128 stands for zero in the data rows.
Here are some points, one per row:
[147  90 111 111 157 177 137 114 115 141 138  98 132  88 131  99  94  59
 150 108 176 159  98 142 128  80 145  43 104  96  86 148  99 121  59 111
 141 130 128 122 167 172 114 101  87  86 124 151 148  81 113 144 137]
[108  75 176 102  90 143 147 151 108 176 195 111 143 151  88 163 128  91
 210 153 110  96 143 105 159 140 100 127 125 114 113 169 128  96 155 128
 174  95  89 145  75 152 117  60 155 159  77 134 116 128 127 158 130]
[132 134 173 122  94  70 125 129 138 148 119 158 140 147 138 114 117 120
  86 172 171 114 105 116 156 139 117 113  61  85 116 137 149 147 139 126
  90 119  76  80 125 139 100 161 123 168 125 130 117 199 102  80 106]
[130 133 115 213 133 145  54 150 117  97 161 152 160  78 141 167  97 181
 149  93 117 156 120 173  96 124 117  75  84 104 157 120 105 194 186 116
 122 138 125  76 170 127  96 111 153 149 171 146 184 144 108 170  54]
[119 131 125 109 191 130  99 147  96 143  94 120 169 141 130 149  89  60
  99 107 101 144 119 144 129 179 145 187  82 129 137 131 109 150 128 145
 159  97 131 229  74 120  68 157 113  68 164 131 162 143 203 142 100]
[145 122  93 181 133  73 167 153  73 107 113 163 112 153 123 185  89 129
 179 118  94 168  78 149 176  82 160 145 119 102 118 104 195 138 121  84
  68 124  71 139 144 142  82 140  98 152 110 118 114  81  78 111 160]
[137 151  87  81 155 137 138 180  83 153 112 168 138 121 140 141 144 143
 170 139 161 148 110  70  67  79  85 155 156 128 146 166 106 173 118  97
 126  71 141 100  96  90 164 138 170 168  84 128  55 162 126 102 163]
[166  62 161 111 199 107 164 112 161 144 147 107  75 111 176 191 111 180
 109 127 147 104 163 122 120 116  97 187 111 107 149 146  79 127 130 119
  97  77 118 112 147  96 167 133 165 139 174 156 116 131 140 111 165]
[ 97 151 136 150 144 143 132 149 125 151 121 138  89 124 119 128 130 102
 124  92 140  45 111  75 151 134 187 138 117 118 120 176  81 158  87 135
 116 186 176 126 105 143 110  95 156 161 123 101 128 100 128  58  94]
[121 158 130  79 129 115 139  88 142  86  94 168 162 170 158 159 122  85
 152 125 137 176 142 125 138 169 160 167  69  88 154 172 127 108 170 149
 204 178 155  71 147 108 158  86 103  98 128 123  95  78  95  84  92]
[228 165  95 164 109  80 123 148 131  92 148 106 190 120  95 108  99  99
 110 126 178 101 139 117 189  71  97 155 178 187 126 151 110  81 134  88
 140 149 118  97 110 123 106 146 118  97 144  90 109 109 194  91 143]
[160 119 151  95  51 165 122 125 150  83  90  90 128 170  70 165 112 153
 128 133  90 111  72 129 102 136  85 136 145  72 109 124 111 181 101  81
 147 155 137 134 117 159 127 171 141  95  88  82 151  92 123 147  67]
[139 107 186 103 199  90  96 159 112 127 122  70 141  88  82  76 126 182
 116 148 102 117 138  76  78 104 129 191 102 152 119 187 137 122 126  89
 120 117 104 120 165  68 155 112  99 194 114  86 168 166  87 108 166]
[124 183 143 140 185  94 232 142 105 131 147  97  99 116  78  56 195 155
 139 184 153 163 101 186 174 114 103 134 159  92 141 140  68 179 147 160
 131 111 143 122 145 114 133 122 118 137 176 144 107 105 137 142  89]
[118 120 108  84  89 218 102  91 137 153 161 149 116 118 154 104  90 156
 139 123 111 111 153 116 164 122 163 219 167  99 186  84 160 109 103 169
 103 152 126 120 118 104  90 109  96 106 140  74 119 178 126 191  86]
[ 72 100 146 111 139 112  89 150 117 152 107 185  68 112 120 165 108 125
  56 139 107 183 140 173 120  74  99  96 178 100  90 106 181  87 138 139
 139  67 159  58 147 141  81 138 121 131 159 128 201 107 138 106 147]
[107 141 114 159 129 159 185 128 194 167 168 152 159 113 156 112 171 128
 129  92 111 124  87 137 161 140 136 116 125 162 139 102 120 121 114 113
 168 144  46 129 109 155 183 125 130  98 113  81 122 118 131  77  99]
[ 54 119  66  92 131 130 134  98 106  90 103 122 145 151 116 103 147 130
  73 126 119  79 137 117 124 163 113 130 150 155 146 136 105  79  54 108
 106 130  74 120 156 127 112  94 198  87 163 159  93 104  93 166  95]
[ 66 132 155 149 131 160 100 112 163 165 134  69 186 154 122 149 155 124
 107 124 126  96 111 168  83  73 102 123  77 137 187 149 115 104 177 145
  89 157 136 143 137  72 122 123 117 105  94 109  93  93  99 100 173]
[148  94  32  93 108 154 171  91 107 132 159 149 151 152 118  97 135  72
  92 108  64 112 142 104 128 130 125 127 127 169  98  56  68 124 168 149
 161 137 149 134 187 109 147 134  92 146 105 159 125 151 133 110 125]
[108 159 107  76 125 111 107  75 107 129 129 117  99 154 146 130 189 142
 138 108 162 123 213  94 135 111 124 122 123  97 173 103 148 148  70  94
 106  98 111 162 120  73 213 119 156 124 133  95 216 162 200  90 138]
[145 160  85 118 139 126 112 146 141 118 166  91 118 160 131 147 120 126
 124 137 116  87 140 116 126 143 147 131  93 162  73 127 211 164 154 130
 133 122 163 112  88  96 183  50 102  94 134 140 101 134 163 131  57]
[ 80 152 106 145 121 196 171 122 161 113 100 120 129 135 118 145  59 152
 171 172 138 126 118  77 131 179  85  66 126 150 166 110 153  93 103 122
 127 144 167 173 108 144 130 125  95  99 200 103 159 135 117 125 133]
[136 111 167 159 144 181 138 209 102 100  97  92 164  98 167 182 120 102
 115 147 126 121 144 101 155 155 144 120 167 127  98 111 151 158  75 165
 165 170 111 118 148  50 148 113 164 131  93 143 109 172 170 114 161]
[ 99  70 142 173 121  77 135 189 161  84  57 184 118  84 117 120 134  97
 199 105 111 130 159 209 144  92 143  99 106 129 105 110 124  81 122  92
  86 107 138 111 148  95 109 172 115 135 135 110  97 135 126 120  82]
[106 183 178 155 126 133 194 141 145  51 144 178 131 151  96 125  87 143
 117  86 138 108 119 131 122 127 136 140 100 144 107 125 157 124 136 106
 183 139 139 142 105 131  92 163 134 104  93 188 168 126 104 197 182]
[130 111 115 132 150 168 141 112  68 134  53 141  99  75 117  83 106 166
  59 133 144 167 194 143  95 147 146 117 125 156 187 112 181 108 182 158
  83 107  96 122 113 181 155 164 141 142  64 164 129  68 131 137 111]
[151 187 132 100 103  57 123 142 120 190 123 112  62  74 192 101 138  84
 121 197 155 178 119 126 130 146 113 135 164 158 138 128  97 105 197 111
 112 177 113 166 173 114 108 119 164 116 107 138 159 121 103 194 116]
[161 145 110 110 163 147 125 109 169 151 170 156 159  74  98 143 121 113
  88 173 119 118 118 191  88 211 136  91 127  92 125 139 144 129  99 143
  82 132 157 160 166 128 134 127 168 144  90 123 129 128 151 123 164]
[149 162 122 122 101 125 118 121 144  78 126 140  90 158 136  95 117 151
 139 178 128 100 131 156  99  13 121 124 124 124 113 127 111  96 134 222
 153 136  92 193  97 172 161 125 162 158 143 109 156 180 122 134 112]
[130 102 111 154  86 138 152 127 173  86 131 129 117 154 122 130 175 102
 145 109  99 206 185 120 112 134  91 152 112 127 130 152 145 130  99 139
  84 173 132 161 141 226  94  75  80 130 110 140 109 175 119 114 138]
[ 87 148 116 128 151 151  83  86 177 159 121  54 121 161  74 146  91 105
 155  85 157 137 165 115 166 168 153 117 140 133  50  94 111 144 150 118
 122 107 102 128 140 180 157 158 194 126 113  97 106 175  88 144 187]
[116 132  75  65  67 112  70 178 168 105 165 112  94 117 182  85 140 141
 114 145 120 165 139  95 189 178 133 146 116 162 160 110  95 151 114 203
 127  26  82 133 146 128 113 131 107 171 149 146 138  74 161 139 150]
[143 129 124  98  71 138 132 126 110 192  69 138 149 148 154 123 148 127
 163  84  92  76 147 186 102 183 131 120 145 171 156 134 152 141 100 173
 145 122 165 106 160 166 134 130 132 111 153 121 168 146 124 159 147]
[145 139 148 156  82 120 166 101 177 145  95 109 124 173  89 124 145 138
 110 151 154 138  74 129  65 120 227 108 147 159 129 103  78 111 142  77
 136 156 120 111  98 121 110  68 112 138 140 133 156 130 155 158 140]
[163 100 116 133 127 112 135 118 139 151 135 114 115 111 133  81 140 152
 122 105  48 146 133  85 153 102 149  92 141 111 143 244 121 137 134 118
 112 152 143  86  56  75 174 167 160 153 165 110  99 144 137 160 185]
[146  90 190 106 101  67 142 103  80 139 166  78 150  78  96 143 116 136
 112 104 153 154 124 132  66 144 153 129 124 178 151  89 108 166  87 152
 122 113 188 151  90 105 174 123 159 113 166 117  84 112  64 106 149]
[170 160 195 112 135 164 133 122 109 122 135 179 158 133 141 185 198 136
 109  88 120 122 112  76 147 111 127 115 113 130  55 122 138  88 165 128
 100  68 162 184 156 126  99 151 118  93 154 124  87 122 127 169  96]
[ 83  60 109 203 140 140 112 117 101  93 153 187 111 108 129 121 177  86
 163 172 170 138  65 124 119  97 144 173 128 136 131 111 191 139 155 112
 105 167 146  67 149 183 134 203 139 120 149 138 175 141 145 132 139]
[140 120 123 196 132 117 116  29 128  99  96 126  98 136 185 101 139 139
 147 162 131 106  97 142 129 152 152 104 125 142 120 137 121 161 132 124
 169  59 144 121 109 118  62 111 103  79  63 155 110 117 100 125 151]
[145 131 129 110 160  87  82 145 155 158 168 124 114 146  96 168 157 200
 123 121 143 110 138 116 136 131 161  80 159 157 162 108 111 112 104 129
 205 199 172 150 159 186 116 162 105 101 123 138  74 150 156 128  79]
[165 123 166 112 159 127  76 114 152 124 128 165 127 142 153 115 124 118
 125 121 118 127 158 153 118 133  53 104 197 142 112  88 178 174 144  98
 135 135  89 140  57 106  91 152  87 213 147 181 126  82  91 109 118]
[117 127 127 144 151  80 127 164  93 147 115 118 140 148 157  98 117 148
 115  57 150  99 115 100  97 167  92 132 122  54 111  75 103  87 132 186
 132 162 159 114 111 114 129  87  88 124  86  83 114 112 180 147 171]
[100 147 138 175  80 158  86 119  72 125 154  97 141 135 149 110 115 155
 143 154 124 143 116 170 164 119 108 154 172  93  99 166 147  83 145  81
 106 127 136 144 152 151 179 180  92 166 145 205 140 125 117  81 133]
There is one direction along which these points spread out most. Take the direction at right angles to it along which they spread out most. Go by this last direction. For each point below, how far along it does it lie, from 0 to 99? The average is 50, and the first point in the table lies past the average. One standard deviation of the points above along it is 16.
[145 131 129 110 160  87  82 145 155 158 168 124 114 146  96 168 157 200
 123 121 143 110 138 116 136 131 161  80 159 157 162 108 111 112 104 129
 205 199 172 150 159 186 116 162 105 101 123 138  74 150 156 128  79] : 67
[107 141 114 159 129 159 185 128 194 167 168 152 159 113 156 112 171 128
 129  92 111 124  87 137 161 140 136 116 125 162 139 102 120 121 114 113
 168 144  46 129 109 155 183 125 130  98 113  81 122 118 131  77  99] : 66
[ 99  70 142 173 121  77 135 189 161  84  57 184 118  84 117 120 134  97
 199 105 111 130 159 209 144  92 143  99 106 129 105 110 124  81 122  92
  86 107 138 111 148  95 109 172 115 135 135 110  97 135 126 120  82] : 45
[139 107 186 103 199  90  96 159 112 127 122  70 141  88  82  76 126 182
 116 148 102 117 138  76  78 104 129 191 102 152 119 187 137 122 126  89
 120 117 104 120 165  68 155 112  99 194 114  86 168 166  87 108 166] : 7
[ 54 119  66  92 131 130 134  98 106  90 103 122 145 151 116 103 147 130
  73 126 119  79 137 117 124 163 113 130 150 155 146 136 105  79  54 108
 106 130  74 120 156 127 112  94 198  87 163 159  93 104  93 166  95] : 62
[100 147 138 175  80 158  86 119  72 125 154  97 141 135 149 110 115 155
 143 154 124 143 116 170 164 119 108 154 172  93  99 166 147  83 145  81
 106 127 136 144 152 151 179 180  92 166 145 205 140 125 117  81 133] : 39
[121 158 130  79 129 115 139  88 142  86  94 168 162 170 158 159 122  85
 152 125 137 176 142 125 138 169 160 167  69  88 154 172 127 108 170 149
 204 178 155  71 147 108 158  86 103  98 128 123  95  78  95  84  92] : 68
[124 183 143 140 185  94 232 142 105 131 147  97  99 116  78  56 195 155
 139 184 153 163 101 186 174 114 103 134 159  92 141 140  68 179 147 160
 131 111 143 122 145 114 133 122 118 137 176 144 107 105 137 142  89] : 34
[119 131 125 109 191 130  99 147  96 143  94 120 169 141 130 149  89  60
  99 107 101 144 119 144 129 179 145 187  82 129 137 131 109 150 128 145
 159  97 131 229  74 120  68 157 113  68 164 131 162 143 203 142 100] : 68
[ 72 100 146 111 139 112  89 150 117 152 107 185  68 112 120 165 108 125
  56 139 107 183 140 173 120  74  99  96 178 100  90 106 181  87 138 139
 139  67 159  58 147 141  81 138 121 131 159 128 201 107 138 106 147] : 37
[ 66 132 155 149 131 160 100 112 163 165 134  69 186 154 122 149 155 124
 107 124 126  96 111 168  83  73 102 123  77 137 187 149 115 104 177 145
  89 157 136 143 137  72 122 123 117 105  94 109  93  93  99 100 173] : 48
[145 139 148 156  82 120 166 101 177 145  95 109 124 173  89 124 145 138
 110 151 154 138  74 129  65 120 227 108 147 159 129 103  78 111 142  77
 136 156 120 111  98 121 110  68 112 138 140 133 156 130 155 158 140] : 64
